In the data rows, the value 128 means zero.
A hidden rule labels the rows of this table. It goes by one to three of the table's principal directions, not those with the most spread.
[134 142 138 158 143 130 110 115 123 139 140 109 129 147 107 139 117 105
 110 103 116 109 106 123 117 138 149 105 135 151 107 100] g
[142 123  97  97  70 154 146 116 139 153 124 113  97  91 154 102 135 142
 123 151 151 147 147 145 151 143  74 122 109 116 149 156] e
[123 123 135 136 133 121 133 134 137 126 126 133 131 129 128 127 126 120
 128 136 128 128 120 124 126 124 141 126 132 122 130 129] f
[143 179 115 207 150 147   2 130 101 121 132 119 130 102 129 135  68  63
  93 107 138  94 132 133 126 190 213  83 171  88 140 126] e
[158 128 114  36  59 106 210 109 166 164 133 122 134 135 154 113 196 165
 146 162 151 183 122 151 158  91  56 139  83 156 139 128] h
[143 159 135 139 134 107  93 128 131 148 134 115 137 140 116 132 120 107
 116 114 133 114 123 129 141 133 158  93 127 138 111 117] e
[133 158 139 165 142 110 100 129 118 131 132 115 121 137 120 120 116  94
  98 109 127 125 120 127 137 164 173  88 133 129 103 110] d
[170 181 180 126 179  88 121  98 105 129 128  87 212 244  68 187 148 138
 114  44 102  93  95 137 110 103 188 101 123 232  74  39] h
[114 110 112  99 103 120 151 137 150 157 140 136  97 101 139 106 138 139
 146 156 133 140 139 117 152 111  82 130 105 116 123 156] e
[149 149 106 127 104 147  74 118 123 144 124 118 118 105 139 124 109 126
 123 125 145 113 150 134 146 148 119 109 135 117 140 143] g
[187 166 122 131  99 166  45 104 116 113  83 110 148 126 141 145  97 144
 105 104 157  91 157 155 129 155 130 103 164 130 169 133] h
[154 125  99  72  62 143 167 118 152 138 119 127 137  99 169 113 160 145
 137 172 164 172 136 164 143 121  90 145 110 109 181 153] f
[125 123 138 120 158 132 122 132 105 104 122 132 148 150 109 152 125 155
 141 101 113 108 142 128 107 110 125 152 133 146 124 121] e
[100 129 161 142 174  77 177 135 121 135 160 124 120 176  93 128 153 113
 121 101  91 141  95 105 122 119 147 118 105 170  58  83] g
[145 151 132 118 113 101 114 120 136 144 119 127 121 138 137 113 139 133
 121 128 137 135 134 119 163 139 127 100 122 136 109 124] h
[158 138 131 123 123 149  44 135 125 110  81 135 132 116 129 143  85 161
 130 113 146  69 176 131 129 120 108 118 161 118 159 161] e
[117 104 137 109 126 120 170 133 143 126 123 137 124 134 127 125 143 147
 141 139 123 135 124 121 125 103 102 143 119 136 125 132] f
[144 102 106  47  75 152 201 112 141 131 118 127 148 122 153 130 172 185
 158 156 145 163 141 157 129  92  59 177  99 139 170 145] h
[122 127 115 144 128 141 121 130 132 137 150 126 130 111 128 132 121  98
 128 138 129 131 112 135 115 129 143 131 132 113 141 128] d
[138 143 109 154 110 155  93 121 116 126 122 116 112  99 145 115 106 107
 104 130 143 129 138 141 134 174 143 109 140 102 146 139] e
[113 126 108 136 125 133 129 137 127 135 154 133 120 101 138 120 129 102
 131 147 131 148 121 134 126 136 139 137 123 100 139 137] d
[117 105 130 147 144 167 128 127 101  85 108 135 129 123 128 138 109 146
 127 116 119 117 141 131  96 141 126 159 150 118 149 134] f
[120 122 136 117 128  98 140 135 148 140 128 144 121 133 131 118 140 132
 140 143 126 133 124 107 148 110 120 123 122 129 111 131] h
[168 186 143 155 139 111  74 116 122 139 131  96 163 159 109 149 116  89
  93  92 137 109 109 151 125 148 192  78 138 154 118  90] d
[150 167  84 135  90 135  40 133 136 153 139 135 113  67 165 109 106  89
 123 159 165 134 149 141 163 161 147  99 140  69 164 164] e
[145 140 129 126 123 127  73 130 126 115  92 143 133 123 142 127 110 150
 133 128 142 105 159 119 149 134 129 119 150 113 141 148] h
[129  94 125  75  82 132 185 134 150 122  94 140  97 107 156  99 148 181
 139 160 145 149 159 132 147 114  49 146 112 119 148 168] d
[132 133 151 128 145 110 163 122 131 132 139 112 151 168 104 144 145 121
 120 109 115 130  99 135 110 111 144 123 117 166 108  93] d
[104 100  92 136 106 166 134 126 132 135 140 140 108  78 155 110 120 117
 143 167 135 146 130 121 134 143 117 152 130  83 157 159] h
[140 136 155 152 157 129 108 130 122  99 108 127 161 156 111 154 112 123
 116 105 123 102 119 136  98 122 165 126 153 141 136 109] f
[144 135 119 134 107 142  90 122 137 128 109 133 121 109 146 121 113 128
 124 139 145 118 140 127 141 141 124 116 146 110 148 144] h
[ 86  77  99 118 104 144 177 142 147 131 138 159  90  74 162  94 137 131
 155 188 132 165 133 111 140 126  91 165 117  76 150 172] h
[ 92  88 109  95 113 119 172 149 144 136 141 160  88  90 149 100 146 149
 161 171 126 157 145 108 146 106  72 161 107  96 129 168] e
[ 85 104 132 148 158 117 189 135 129 138 173 129 130 137 111 128 146  96
 136 137 101 154  86 115 110 118 155 147 108 132 102 106] h
[152 167 143 148 150 110  75 126 124 128 128 118 160 154 111 150 115 106
 115 102 129 105 118 135 124 129 179 101 143 143 121 104] d
[144 135 140 121 134 132 119 116 113 112 104 123 146 154 122 140 127 155
 126 105 126 114 140 129 128 130 128 129 135 149 125 117] h
[138 131 135 167 158 172  50 129  94  84  95 128 140 127 114 157  74 138
 119  91 124  69 155 131  92 143 146 134 175 120 153 135] e
[143 104 138  84 109 142 146 121 134 106  88 141 118 137 135 132 136 194
 143 125 129 114 155 124 122  99  52 153 137 148 141 142] g
[115  95 141  94 139 124 178 137 136 114 123 142 140 145 117 142 146 165
 154 131 115 127 129 125 107  80  91 167 119 146 131 131] d
[112 124 119 133 128 119 140 137 137 143 149 131 121 114 130 118 132 106
 132 145 128 143 117 125 134 128 139 127 116 114 124 133] d
[ 91 133 102 170 141 112  86 145 129 151 162 151 103  85 144 100 111  76
 138 160 127 141 124  95 163 158 177 115 129  71 114 149] h
[141 143 118 141 133 147  75 120 115 128 127 124 143 125 124 144 107 123
 130 114 131 103 135 129 125 134 144 124 145 126 138 127] g
[100 110 105 145 127 150 157 132 123 136 161 122 120  99 133 120 128  97
 130 147 124 153 111 136 115 141 143 146 115 103 139 134] d
[109 103 115 153 125 154  84 138 134 118 109 157  98  85 147 114  92 131
 140 153 133 104 150 101 136 137 115 135 157  82 149 169] g
[102  97 122 103 123 121 178 138 134 128 139 146 101 116 136 112 149 148
 147 148 119 152 132 115 132 112  84 155 110 121 119 142] e
[134 145 123 152 110 122 102 127 135 141 117 122 105 109 145  99 114 106
 105 140 144 133 134 122 161 169 149  88 131 106 123 140] h
[106 116 142 136 139  92 160 132 158 157 148 137 122 141 119 118 144 108
 138 146 116 137  95  99 143 107 139 116 116 136  95 115] h
[126 119 123 125 140 146 116 129 121 118 129 134 154 129 122 150 121 136
 146 125 125 113 130 132 109 108 134 153 137 126 148 130] h
[142 120 118  89  96 137 137 125 140 134 112 129 119 115 141 122 136 162
 139 139 142 128 151 135 139 112  77 136 120 129 146 150] e
[137 148 164 180 190 130  74 117 108 113 125 114 170 184  80 177  97 112
 117  70 100  68 102 115  90 118 186 113 162 172 103  79] g
[127  62 122  50  86 180 246 113 133 103 110 125 119 127 136 136 167 210
 153 140 123 151 139 155  85  79   5 203 107 158 167 142] e
[138 167 141 142 149  90 103 139 122 135 140 116 150 147 114 133 128  96
 111 111 132 129 121 139 137 138 186  96 120 134 109 110] d
[121 103 123 114 122 155 147 125 114 104 115 136 113 119 136 128 130 162
 136 126 122 130 145 129 112 127  84 159 133 127 141 139] g
[149 119 152 123 149 161 132 111 102  73  92 126 173 171 114 171 125 171
 130  90 116 103 131 144  78 111 124 165 157 163 152 102] f
[155 130 122  84 117 159 157 109 110 117 131 105 167 151 116 163 149 162
 136 103 127 128 130 168  92 101  97 163 117 167 153 109] e
[125 173 151 180 182  75  69 140 132 153 166 123 150 159  92 147 113  60
 115 103 112 105  88 110 128 125 215  81 136 142  82  88] d
[109  89  74  85  70 170 180 124 142 155 151 131 100  65 164 102 147 140
 156 183 144 170 140 140 141 124  65 167  98  90 168 173] g
[123 176 178 222 203  80  71 138 108 121 139 109 134 178  81 138  94  57
  76  72 102  95  91 109 117 170 239  59 150 152  62  72] d
[126 117  97 149 105 171  86 124 130 119 115 145 121  78 162 118 102 116
 135 161 146 126 140 126 133 152 136 140 156  74 176 162] h
[128 162 133 213 172 141  33 130  91  96 120 128 140 126 123 138  77  78
  97  99 124  99 127 123 116 188 223 101 174  99 129 114] f
[152 157 103 125 113 146  90 116 123 151 149 106 151 118 127 144 122 105
 125 122 142 123 124 153 127 133 147 118 125 128 148 123] e
[115 126 121 112 118 103 167 140 143 148 152 130 122 118 136 111 151 111
 133 154 133 163 116 133 142 122 132 128 101 117 122 133] d
[ 87  92 115 111 125 116 191 141 146 150 162 144 105 109 133 109 153 124
 154 163 117 161 114 110 136 105 102 154  98 114 115 141] g
[115 139 139 139 154  89 134 141 141 149 159 130 142 145 110 134 138  94
 133 130 118 134  99 119 130 109 167 116 116 135 103 110] d
[123 151 113 168 121 120  92 132 127 136 141 131 100  96 148 100 114  79
 104 143 139 147 122 124 150 179 168  96 136  89 124 134] f
[ 86 104 125 133 143 114 187 144 123 130 166 134  97 118 124 109 148 110
 130 139 108 164 111 120 119 131 119 146 103 120 102 124] d
[148 174 141 156 160 111  70 117 113 146 150 104 158 165  94 158 114  97
 114  83 116  95 108 128 122 130 180  93 135 164  96  86] g
[ 94 123 145 122 165  69 176 147 142 155 175 136 132 156 100 129 159 106
 147 130 102 147  95 105 133  91 147 130  95 149  75 104] e
[ 95 142 170 176 210  78 149 129 104 137 177 114 142 199  67 151 138  89
 117  73  74 118  76  96 108 122 193 110 115 186  38  55] g
[140 120 114  86  98 144 153 118 134 145 130 115 128 124 130 130 143 156
 139 131 135 131 139 142 131 109  80 140 108 145 139 137] e
[137 144 154 148 156 109 105 131 128 119 118 125 152 158 109 145 118 119
 119 107 122 105 117 124 120 122 165 111 142 145 115 108] f
[149 123 110 109  87 150  93 128 150 127  95 143 125  92 160 120 114 147
 139 160 159 119 155 133 144 124 100 130 146  95 176 169] f
[164 162 132 118 101 109  89 122 142 143  98 118 131 131 141 115 122 134
 112 128 155 118 148 134 167 144 136  84 129 129 130 138] f
Which label does each new row get?
[154 182 148 149 149  81  80 125 136 147 142 118 160 164 111 144 130  87
 111 106 130 118 101 128 139 129 194  82 135 150 102  89] f
[112 106 117  98 127 129 179 139 137 133 155 134 143 122 127 137 152 130
 152 148 124 152 115 142 109  91 112 166 106 125 143 133] d
[136 105 131  99 102 145 166 119 139 115 102 132 124 128 142 124 141 164
 134 140 135 135 135 134 123 114  82 148 129 135 149 138] f
[143 142 111 141 101 133  53 136 142 127  99 150 104  81 163 106  98 121
 124 156 158 116 159 119 160 155 129 104 157  75 159 170] f
[141 145  98 124 103 149 106 111 121 154 143 110 127 110 137 124 126 117
 126 129 139 133 132 138 144 148 128 118 120 123 136 131] g
[ 74  39 149  93 136 140 255 134 137 112 116 141 100 144 115 116 156 195
 159 140  95 141 128 100 109  83  44 187  99 156 106 139] g
[100 114 162 105 161  71 198 140 134 152 156 122 109 176  86 126 161 146
 137 103  92 131 112 101 132  89  96 123  86 186  50  99] e
[ 97 108 151 106 165  96 222 132 126 150 178 109 134 178  78 145 168 132
 140 101  86 141  91 122 102  81 110 146  81 191  69  85] e
[160 121 133  82 104 147 133 107 135 121  93 125 157 151 131 149 138 184
 145 119 137 108 145 136 126  95  83 146 133 160 151 129] h
[122 112 115 117 118 144 145 125 135 132 136 132 133 116 136 131 134 131
 142 144 129 136 122 130 122 115 116 149 125 120 146 135] h
[114 148 146 155 152  83 131 127 122 145 141 122 120 155 116 111 137 104
 113 114 114 139 112 103 159 154 172  91 114 142  71 102] h
[129 119 135 131 136 137 118 126 129 121 119 133 132 134 121 139 119 139
 135 121 122 108 130 120 117 115 118 135 140 136 131 128] g
[137 123 105 111 108 159  70 134 120 118 102 145 106  89 147 124 101 163
 144 134 143 100 180 124 140 130  81 139 147  98 158 174] e
[124 116 118 102 130 153 179 125 103 115 150 108 140 134 115 145 147 143
 130 111 117 146 127 161  91 118 104 165 105 148 138 116] e
[ 91 113 109  97 113  79 205 139 167 192 193 136 111 115 133  99 178  97
 157 178 122 185  91 109 164  97 118 131  72 123  94 128] g
[141 175 143 170 148  90  59 130 125 142 130 122 117 141 117 121 107  90
  99 105 128 108 123 111 154 161 179  68 141 131  89 109] g
[ 71  99 151 158 173  92 208 146 130 131 167 134 109 147 104 113 149  96
 126 132  92 159  86 103 116 124 156 135 103 136  75 102] f
[156 141 156 146 148 139 115 115 126 102 106 115 182 170 109 166 119 124
 114 101 127 102 105 146  90 117 170 126 155 157 147  94] f
[145 140 149 159 167 157  91 121  95  84 112 115 168 161 101 173 101 129
 112  79 115  88 124 147  74 129 163 139 162 151 143  99] d
[118 114 100  86 104 137 195 128 132 147 169 119 135 111 136 127 165 124
 146 152 130 174 114 155 118 107 102 163  90 126 145 130] d
[109 140 144 139 168  85 130 136 125 150 161 125 134 160  97 135 137 110
 134 108 104 121 108 105 135 112 157 113 110 154  74 101] g
[112 110 137 146 156 147 146 136 116 107 138 125 139 135 109 148 119 119
 127 116 112 120 113 137  85 117 139 151 135 133 135 117] d
[128 106 117  78  81 125 198 127 153 144 120 126 113 112 151 101 161 155
 136 163 145 165 136 139 150 117  77 138  96 125 141 151] f
[132 148 116 148 131 125  69 134 129 143 139 131 120 108 129 127 106 102
 127 129 134 111 133 120 141 139 147 107 139 108 128 138] e
[149 170 121 182 142 156  52 115  95 119 134 102 139 125 118 145  91  85
  92  93 131 104 123 148 109 178 186  99 156 123 135 106] e
[122 118 150 123 137 109 179 124 137 132 131 120 134 159 113 129 148 132
 124 121 115 137 105 123 122 114 127 127 114 158 104 104] f
[191 182 129 121  90 121  56 108 143 145  90 110 151 136 144 129 116 128
 106 121 166 107 144 146 164 147 148  74 145 135 147 128] h
[108 105 155 126 147 106 197 137 142 128 138 124 128 154 107 130 147 126
 126 127 110 139 101 124 109 103 124 134 110 154 104 110] d
[ 91 117 136 166 183 118 138 140 122 134 179 131 146 143  94 153 124  83
 139 118  96 122  84 113  92 106 177 144 128 134 105  99] e
[110  98 152 130 167 145 174 121 100  85 121 132 144 168 105 154 137 161
 137  97  95 121 119 123  83 110 117 173 135 162 116  99] h
[101 149 136 175 177  90  82 145 117 144 163 135 115 134 104 126 110  83
 124 111 107 113 116  96 141 141 181  99 129 122  77 113] e
[132 117 104  79  85 131 166 133 136 126 124 139 110  97 162 105 155 153
 139 161 148 170 151 147 143 127  78 151 108 105 155 159] d
[ 94 103  99 160  90 145 129 139 134 132 112 145  47  52 176  56 106 112
 110 179 146 158 156 104 176 198 112 108 128  53 133 186] h
[105 111 117 118 114 126 202 127 133 158 163 107 105 120 123 107 153 114
 123 140 120 164 109 134 133 133 111 129  86 137 106 124] e
[150  88 125  48  76 158 184 115 146 113  87 137 118 125 147 130 154 215
 153 142 140 131 159 141 120  83  10 172 122 150 165 155] e
[ 96  77 105 121 111 176 160 131 116 110 118 142  87  85 147 108 119 161
 144 150 124 136 156 119 122 137  70 170 128  98 149 167] g
A new table starts here. Each row of this table is followed by its label. One hidden rule gives the labels. It looks at one to three of the table's principal directions, none of them among the few with the most spread.
[147 102 125 102  81 139 110 171 109 124 128  96 155 148 136  98  98 125
 156  92 125 133  78 120 146 113 115 145 116 110 113 144] 2
[171 138 110 118 118 157 131 129 109 143 155 101 139 115 145 117 121 126
 131 117 107 145  85 120 126 109  90 141 127 126 130 164] 5
[112 158 140 160 164 155 151  81 122 118 173 125 143 127 119 100 132 111
 144 148 116 128 160 112 122 135 125 137 120 152 139 125] 1
[ 95 114  70 139 137  90  96 163 145 132 142 139  70 167 103  97 129 126
 129 155 126  98 172 108 116 141 146 158 134 104 109 114] 3
[143 137 152 119 156 137 167  86 117 102 155 126 131 120 122 149 138 120
 145 129 127 127 131 147 121 114 132 141 122 144 126  91] 2
[141 144  82 122 165  84 147  95 121 127 173 130  76 112  83 146 146 134
 108 194 122 138 177 142  92 104 125 146 147 136 137 103] 4
[126 103 157 118  98 131 122 150 140 119  67 138 138 132 135 153 115 127
 135 101 142 127 115 145 148 137 140 111 112 116 117 119] 3
[104 116 101 141  97  97  98 186 135 130 121 127  97 165 113  88 123 130
 127 142 129 123 146 106 127 146 132 150 138 101 121 146] 3
[121 112 143 128 100 127 107 151 134 127  82 137 136 127 136 132 124 124
 128 109 133 126 117 128 141 141 139 109 119 129 119 132] 4
[159 112 114 111 126 130 129 110 107 135 124 126 136 104 139 157 131 145
 118 118 141 135 115 155 129 109 122 128 132 130 127 121] 4
[100 121 124 182 166 136  79 140 128 151 135 133 150 132 150  92 123 146
  94 117 132 131 112 113 126 135 134 136 110 113 145 157] 4
[ 94 145 109 223 221 126  97  74 106 162 159 142  87 117 138 105 155 132
 103 156  84 153 171  95  94 124 130 132  90 174 116  88] 3
[123 153 162 136 105 159 131 146 131 125 138 110 169 135 145  86 116 122
 135 112 116 143  98 101 139 142 114 114 131 135 149 175] 5
[156 123 144  57  71 116 142 162 141 103  92 107 134 123 117 148 105 119
 149 115 122 134  83 135 138 102 132  95 132 139 113 123] 4
[150 116 109 111 139  99 125 139 121 128 126 125  88 133 130 144 135 130
 136 127 112 134 118 135 119 103 130 132 128 130  98  99] 5
[100 134 156 145 128 123 132 126 134 127 114 138 142 133 125 125 132 128
 126 131 136 129 144 123 132 143 136 116 130 130 137 126] 5
[131 121  96  90 112  65 137 172 146 118 145 134  68 161  92 139 136 126
 131 163 133 118 153 135 116 131 131 153 166  90 125 121] 5
[126  92  44 158 171  93 115  80  61 143 176 110  95 131  96 110 132 152
 140 165 135 128 190 139 103  73 129 192 112 133  85  56] 4
[ 91 141 120 164 110 126 115 142 121 149 134 115 147 150 107  67 112 121
 141 151 124 135 164  93 132 138 112 133 130 118 133 161] 4
[168 127 143  81 109 145 150 119 133  99 108 124 136 105 136 159 123 131
 131 107 137 124  99 158 133 115 136 111 129 140 130 116] 4
[ 93 133  91 127 125  95 129 142 156 130 146 144  97 159  80 106 121 123
 128 179 147 103 206 124 124 157 135 144 157  91 147 138] 3
[128  86  91 124 109  78 108 131  63 164 147 105 146 138 109 113 123 144
 149 135 143 147 143 131 132  88 108 155 139 112 101 107] 5
[137 160 177  93  40 137 125 223 195 117  64 132 106 153 127 110 107  97
 131 114  99 138  92  98 144 185 110  80 142 103 155 199] 2
[182 137 169  79  96 191 143 126 152 122  89 140 183  74 195 197 141 122
 108  66 138 120  31 152 156 144 123  78 140 147 145 190] 3
[157  98 114  64  80 112 117 183 158 111  84 137 114 136 131 159 116 132
 125 103 155 100  97 159 145 134 141 123 146  87 123 142] 4
[ 74 149 137 181 138 110  96 151 135 138 130 128 130 151 115  55 125 125
 121 148 115 135 158  85 119 146 137 119 125 135 139 145] 4
[139 103 100 152 169 123  87 107 109 135 123 152 104 102 155 151 155 135
 104 116 124 127 123 140 120 125 151 128 109 156 108 105] 3
[ 75 119 115 150 126  99  96 167 169 133  97 163  85 161 115 121 132 118
 120 145 131 103 174 108 131 174 155 121 131 110 123 127] 3
[109 113 152 149 147 174  77 150 174 117  84 168 160 125 180 130 125 116
 108  73 146  92  93 132 159 180 167  99 106 120 140 173] 3
[131  96  64 140 167  96  77 120 109 160 151 153 103 120 130 128 147 142
 102 134 146 110 155 144 121 130 136 147 138 111 126 121] 3
[140 110 111  87  88 109 130 145 116 131 117 119 134 131 127 135 123 138
 141 119 145 124 124 139 139 115 127 121 152 122 115 124] 4
[148 153 117 154 178 131 152  83 116 122 167 132  85 108 132 149 156 144
  99 157 110 151 146 138  96 120 123 145 129 152 140 108] 3
[140 159 158 131 111 161 164  95  89 132 166  85 175 114 127  98 117 130
 148 127 106 164 105 106 122 101  92 127 122 162 140 130] 5
[123 124 111 114  96 121 126 143 135 141 124 129 127 143 101 114 112 110
 149 143 133 119 159 122 140 144 112 130 138 103 131 146] 2
[ 67 113 128 198 149 102 106 110  91 144 131 129 132 148 108  83 130 146
 129 148 136 140 190 109 118 127 141 148 109 137 118  82] 3
[108 139 104 149 157 119 130 111 128 121 150 130 102 142 112  99 134 123
 140 151 121 112 173 116 115 126 140 143 128 138 115 104] 3
[ 97 127 132 143 137 104 149 118 123 136 140 133 136 148 108 127 134 130
 139 151 148 123 171 129 131 130 126 145 147 107 127 120] 5
[151 122 164 111 108 193 133 118 146 104  81 138 176  95 180 169 125 128
 119  74 146 116  71 151 156 143 146  95 114 149 133 156] 4
[145 158 120 124 121 130 123 160 126 139 169  99 114 140 141  85 126 127
 126 129  86 153  87  89 114 118 101 129 140 136 135 163] 5
[119 130 123 130 124 101 124 141 121 144 135 122 123 141 114 107 126 132
 131 141 126 137 144 119 124 123 117 129 142 115 130 129] 1
[162 140 135  69  60 148 145 155 152 127  95 124 136 111 142 160 120 119
 130 114 125 133  92 129 146 142 112  86 154 135 137 174] 4
[136 141 149 132 120 131 139 140 121  99 130 101 105 142 121  98 112 141
 133 128 103 157 117 118 111 109 131 133 108 147 126  97] 4
[132  71  91  95  91 103 114 174 128 106 112 131  84 168 114 141 113 143
 141 113 157  98 138 155 136 133 146 177 124  79 105  85] 5
[102 127 142 158 110 150  96 141 141 127  95 140 158 129 131  94 116 112
 129 119 136 121 140 114 147 161 139 110 112 129 138 167] 4
[130 128 148  97 118 124 141 133 147  97 110 139 132 118 138 160 138 129
 122 118 142 116 109 143 134 133 158 106 141 145 129 122] 4
[146 157 160 101 129 136 197  87 124  96 141 110 131 119 110 151 130 122
 155 143 121 137 138 142 119 101 124 124 134 154 123  91] 3
[129 140 150 142 132 151 116 115 140 155  92 149 133 104 158 150 140 119
 117 109 112 137 120 119 137 151 120  81 122 151 131 142] 5
[128 143 172 135  87 166 157 127 126 113 103 104 157 135 116 103  97 134
 141 119 130 145 129 127 134 131 109 127 109 122 148 129] 3
[113 138 167 205 212 197 123  43 100 126 158 144 197  90 188 127 155 133
 111  93 135 129 114 133 135 136 147 127  95 176 140 132] 1
[145 109 158  96 106 145 130 127 122 119 102 129 176 109 157 162 129 120
 142  84 143 120  76 144 153 122 137 106 126 140 115 134] 2
[ 77 187 132 175 179 107 160  78 114 147 201 111 136 139  82  56 139 121
 140 190 107 134 200  84  96 115 111 134 146 152 147 111] 3
[137 165 150 141 176 148 161  85 129 129 174 131 141 112 145 137 147 133
 112 137 121 142 129 132 118 130 117 122 144 142 159 142] 2
[131 152 166 135 139 149 155 104 118 108 154 104 140 123 119 112 114 133
 129 133 107 157 114 120 112 113 121 128 105 154 150 104] 4
[ 80 166 179 179 168 173 148  95 147 124 161 143 172 131 156 116 145 112
 125 126 122 124 132  98 137 168 137 117 127 153 154 160] 5
[ 87 144 117 164 181 151 109 120 176 123 135 158 139 127 141 124 134 117
 102 141 140  91 143 117 132 159 160 123 126 124 144 171] 4
[104 151 127 160 132 145 132 122 116 153 167 103 165 138 121  80 114 125
 135 145 116 142 131  91 126 122  99 140 128 125 142 165] 3
[116 132 112 118 140  95 155 122 108 121 177 105 117 148 108 119 132 138
 144 154 124 132 140 118 113  94 129 156 145 134 111  97] 3
[143 135 153 127 141 148 144  87 118 119 121 144 136  92 156 174 160 119
 125 112 121 131 109 138 129 131 138 105 124 176 118 112] 5
Which label does each new row get?
[122  91  59 155 174  89  88 126 121 136 145 160  70 143 115 133 147 133
 115 152 145 104 185 149 119 139 148 173 130  97 111 109] -> 2
[117 157 154  30   7  96 173 210 195 122  96 129 159 149  84 147 113  93
 148 156 157 102 120 116 159 169 108  87 210  79 163 224] -> 4
[133 163 179 151 136 169 136 113 155 119 103 153 134 104 158 141 148 110
 112 113 111 135 115 123 132 169 131  90 122 157 152 158] -> 2
[ 58 149 157 169 113 108 101 166 153 155 103 143 128 166 114  63 128 104
 145 135 111 119 169  72 135 173 128  98 133 124 130 142] -> 2
[ 92 177 126 217 193 134 118  97 108 171 197 119 131 142 122  43 137 123
 122 166  91 159 177  76 106 138  94 141 127 136 154 157] -> 2
[137 152 122  80  84 111 177 141 143 116 146 109 116 143  81 133 116 104
 160 170 121 128 147 120 126 122 105 134 157 115 130 144] -> 3
[ 91 144 164 165 154 129 132 104 135 149 113 146 146 119 141 144 144 127
 117 134 123 141 144 113 131 142 132  95 127 150 133 127] -> 3
[113 169 156 152 146 123 120 135 140 150 126 123 127 114 143 108 139 138
  95 135  94 158 103  93 107 125 120  86 131 160 148 143] -> 4
[120 133 172 155 168 164 160  63  97 119 152 116 182 110 147 142 129 137
 138 113 132 145 117 137 131 104 131 130 103 161 129  96] -> 3
[173 111 146  90  83 139 137 132 123 122  79 132 135 101 140 182 127 121
 133 103 133 141  95 157 145 127 118 106 124 132 119 135] -> 5
[175 102 132  32  24 147 118 195 179 127  34 140 155 105 147 196 102 109
 127  84 154 106  58 156 173 151 123  72 148  96 130 201] -> 4
[152 122  86  99 149  95 101 149 123 153 157 124 115 126 152 129 142 129
 125 121 113 129  93 120 127 103 124 117 158 129 108 150] -> 3
[150 133 151  83  66 139 160 150 152 111  86 130 120 130 119 164 117 104
 153 125 124 131 123 135 147 147 116 106 137 123 123 144] -> 5
[116 140 132  87  99  88 174 155 147 108 137 117 105 161  97 137 127 125
 152 157 133 120 147 124 125 119 130 136 166 111 118 115] -> 3
[140  98 139 125 122 135 115 146 145 119  77 156 107 133 149 170 135 116
 134  96 135 111 116 151 145 151 141 129 111 108 106 118] -> 5
[123  94  92 142 127 121  91 147 101 134 145 112 140 149 122  82 110 139
 137 117 143 117 129 128 132 114 128 170 115  99 117 128] -> 3
[112 126 126 136 128 108 151 105 103 136 144 115 130 131 102 134 127 137
 137 156 131 145 157 126 118 107 118 142 129 134 121  97] -> 3
[ 87 146 122 157 170  81 128 112 125 156 170 132 122 141  85 101 135 125
 122 180 125 135 182 110 108 125 119 136 142 116 147 119] -> 3
[137 109 102 131 144 124 105 125 136 122 104 152  90 110 145 167 144 143
  96 125 132 122 127 146 120 133 154 123 119 143 119 109] -> 4
[158 125 119 105 105 133 131 137 129 110 108 123 107 117 127 136 125 136
 122 121 128 128 115 143 122 120 131 127 125 133 125 120] -> 4
[105 132 127 187 165 140 108 117 132 138 124 148 103 136 139 112 141 128
 114 130 117 125 158 117 120 154 133 139 107 129 128 119] -> 5
[154 160 194  91  74 177 158 146 136 120 112  89 195 119 146 104  96 127
 143  87 117 149  56 116 144 119  99  90 127 135 155 166] -> 4
[106 116 108 147 154 151 122 115 129 124 164 130 150 148 125 106 119 114
 148 125 142  93 142 123 138 137 135 167 116 106 123 135] -> 5
[178 110 155  70  91 133 124 155 147 116  55 138 127  90 176 206 135 148
  98  77 134 138  45 163 139 118 143  76 131 144 122 129] -> 4
[121  99  95 134 142 121  86 162 137 135 139 137 116 152 137 112 122 124
 126 113 134 102 115 125 135 139 137 157 120  93 118 142] -> 5
